One turning vector, and how many ticks it has turned:
The counts run from 0 to 346.
[ 83 151 115 105 120 132 141 161  95 101 145 119 109 117  95 157 112 126
 163 121  92  96 172 184 130 155 126 119 135 147 119 108 107 172 112 152
 162 156  88 165 143 140 123] -> 282
[114 108 147 111 109 156 119 151  69 122 166 132  99 149  95 151 112 148
 108 123  80  96 127 163 126 135 103  94 144 133 123 114 105 190 166 132
 158 130  92 153 158 154 144] -> 69
[ 95 148 117 108 121 156 172 128  73  87 149 130 113 101  88 140 131 140
 144 147  89 122 126 163 156 155 114  90 130 131 119 126 100 160 136 121
 154 142  75 170 168 166 117] -> 192
[105 118 121 133  92 152 170 144  83 117 123  94 135  94  86 163 106 128
 114 151 112  77 135 136 118 112 151  78 130 150 146 163 106 167 160 132
  98 116 134 173 110 142 125] -> 28
[115 179 145 109 113 154 146 141 125 135 133 151 117 165 109 115 140  76
 136 127 135 105 125 221 112 146 109 147  91 141 100 138 100 139 121 155
 185 149 111 154 145 160 134] -> 138
[117 122 108 131 117  96  98 158  71 163 142 105 124 123 126 169  76 147
 141 127 139  68 155 175 110 130 115 108 145 131 143 102 119 185 159 158
 153 142 131 152 136 128 135] -> 156
[113 148  82 121 120  74 140 130  81 153 105 120 128  82 122 139 118 143
 175 125 152  89 135 200 115 115 131 108 125 115 138 129 141 141 133 173
 155 161 119 156 130 158  96] -> 95
[ 85 156  97 111 127 114 137 162  91 117 138 124 117 107 100 162 100 131
 165 125 112  92 171 180 124 156 119 134 146 152 115 106 115 177 120 149
 163 170  97 161 149 137 112] -> 281
[113 119 173 132 101 180 113 136  90 140 135 149 123 153 126 142 155 126
 116 143 122  99  88 181 125  95 134  98 115 171 160 156  99 167 170 132
 157 105 145 163  97 157 126] -> 80
[112 173 148 114 107 175 170 127 111 129 132 142 113 151  95 102 143  88
 121 159 132 106  99 201 129 156 106 110  83 128 115 164 108 111 130 136
 141 122 106 166 134 171 137] -> 47
[113 152 141 112 106 121 104 120  76 172 106 159 143 110 128 126 133 126
 114 153 136 104  90 186 133 149 117 127 108 135 105 111  88 143 150 138
 191 131 118 160 133 174 155] -> 226
[107 129 120 125 114 109 108 166  82 149 158 107  97 138 107 158  86 147
 152 120 114  82 161 193 104 130 112  93 130 130 153 111 124 170 128 174
 144 134 113 156 134 130 148] -> 158
[133 123 113 112  90 108 144 118  75 166 106 141 138  93 105 133 107 142
  82 139 126  69  95 170 109 128 110  98 115 102 104 153 126 140 160 142
 120 129 125 175 106 184 135] -> 307
[124 155  91 134 117 125 191 130 107 131 121 102 119 120 107 123 125  98
 166 132 165  93 123 205 106  91 135 101 104 117 146 176 143 130 138 158
 124 148 136 160 127 151  79] -> 179
[ 99 141 100 138 123 102 130 146  80 149 121 116 149  90 112 167  70 149
 138 159 147  57 144 158 121 140 113 117 135 145 153 129 134 152 151 137
  87 134 140 176 105 138 123] -> 32
[115 167 152 105 102 162 154 140 120 133 138 140 111 164 106 112 149  78
 126 129 123 114 116 216 113 137 121 133  88 131  97 143  93 144 132 148
 185 145 117 152 147 167 135] -> 139
[133  98 113 138 108 130 144 140  55 143 143 100 116 105 105 157  92 149
 116 146 126  80 104 138 117 111 111  66 143 116 147 141 114 179 183 126
 116 115 127 166 144 144 123] -> 245
[108 182 131 114 125 131 110 133  98 161 116 181 136 147 128 123 126 112
 129 146 154  92 107 204 138 158  92 162 116 145 105 110 109 142 144 126
 176 152 118 162 130 171 124] -> 135
[104 174 109 145 131 154 168 160 113 125 137 100 138 135 111 154  81  89
 154 163 167  70 154 165 118 139 123 122 128 166 161 153 120 154 146 128
  98 136 151 165 128 121 105] -> 116
[ 98 192 124 129 130 120 126 130  90 157 125 168 134 134 117 122 114 127
 146 171 163  86 113 201 136 176  88 141 101 138 132 121 126 111 127 136
 130 129 112 176 120 170 128] -> 43
[105 128 110 104 106 113 145 133  98 123 134 143  97 117 100 135 142 144
 150  89  98 100 133 215 119 103 118 106 116 120 122 140 143 158 125 170
 164 163  96 158 122 168  93] -> 5
[ 86 188 134 140 137 170 142 168 109 106 159 123 122 151 101 143 114  93
 169 154 134  98 152 183 138 162 120 139 119 181 149 121  99 159 125 131
 146 145 114 159 153 129 124] -> 199
[108 134 146 128 130 141  76 150  68 155 149 152 116 144 130 158 108 154
 130 140 122  86 114 169 141 135  99 124 148 160 145  93 104 184 177 123
 169 121 116 153 145 144 138] -> 72
[103 165 126 153 120 164 150 140  87 123 121 108 151 109 121 154 108 103
 141 183 167  81 112 128 140 140 134 119 130 167 160 140  94 158 177  96
 126 123 152 168 145 136 113] -> 113
[104 109 151 123 108 141 110 144  63 138 158 125  99 133  96 152 120 169
 132 127  88  96 118 179 124 130 119  67 126 134 162 123 108 167 145 164
 141 106 104 162 124 151 158] -> 161
[125 143 137 151 112 146 143 110  78 159 110 139 142 110 133 131 146 125
 137 164 172  97  72 173 134  92 134 100 106 141 171 166 117 128 174 122
 137 116 158 168 110 161  98] -> 174
[106 142 140 138 133 151 117 121  66 140 142 172 120 138 115 136 137 168
 137 165 137  98  75 178 159 132  96  97 127 140 169 131 126 136 167 112
 137 111 109 172 123 169 110] -> 256
[ 95 155 124 125 132 158 149 132  65 104 136 147 130  97 101 148 130 145
 141 165 111 112 112 147 168 161 111 108 140 152 125 115  89 163 163  95
 160 141  90 170 166 159 122] -> 194
[126 121  92 119 101 135 196 111  81 117 115 108 120  88  98 127 133 121
 135 136 132  98  95 171 129  96 129  77 118 111 127 173 132 148 163 132
 130 144 113 166 135 173  80] -> 182
[138 154 119 124 111 124 134 153 108 161 114 106 135 131 136 142 103  63
 137 131 170  85 136 183  95 114 131 147 123 141 110 130  92 183 164 152
 187 160 164 138 152 134 119] -> 146
[116 110 145 114 114 152 107 149  63 130 155 149 104 144 106 155 115 156
 109 135  92  91 109 163 138 136 103  98 145 141 134 106  99 190 175 123
 160 119 102 163 147 155 146] -> 70
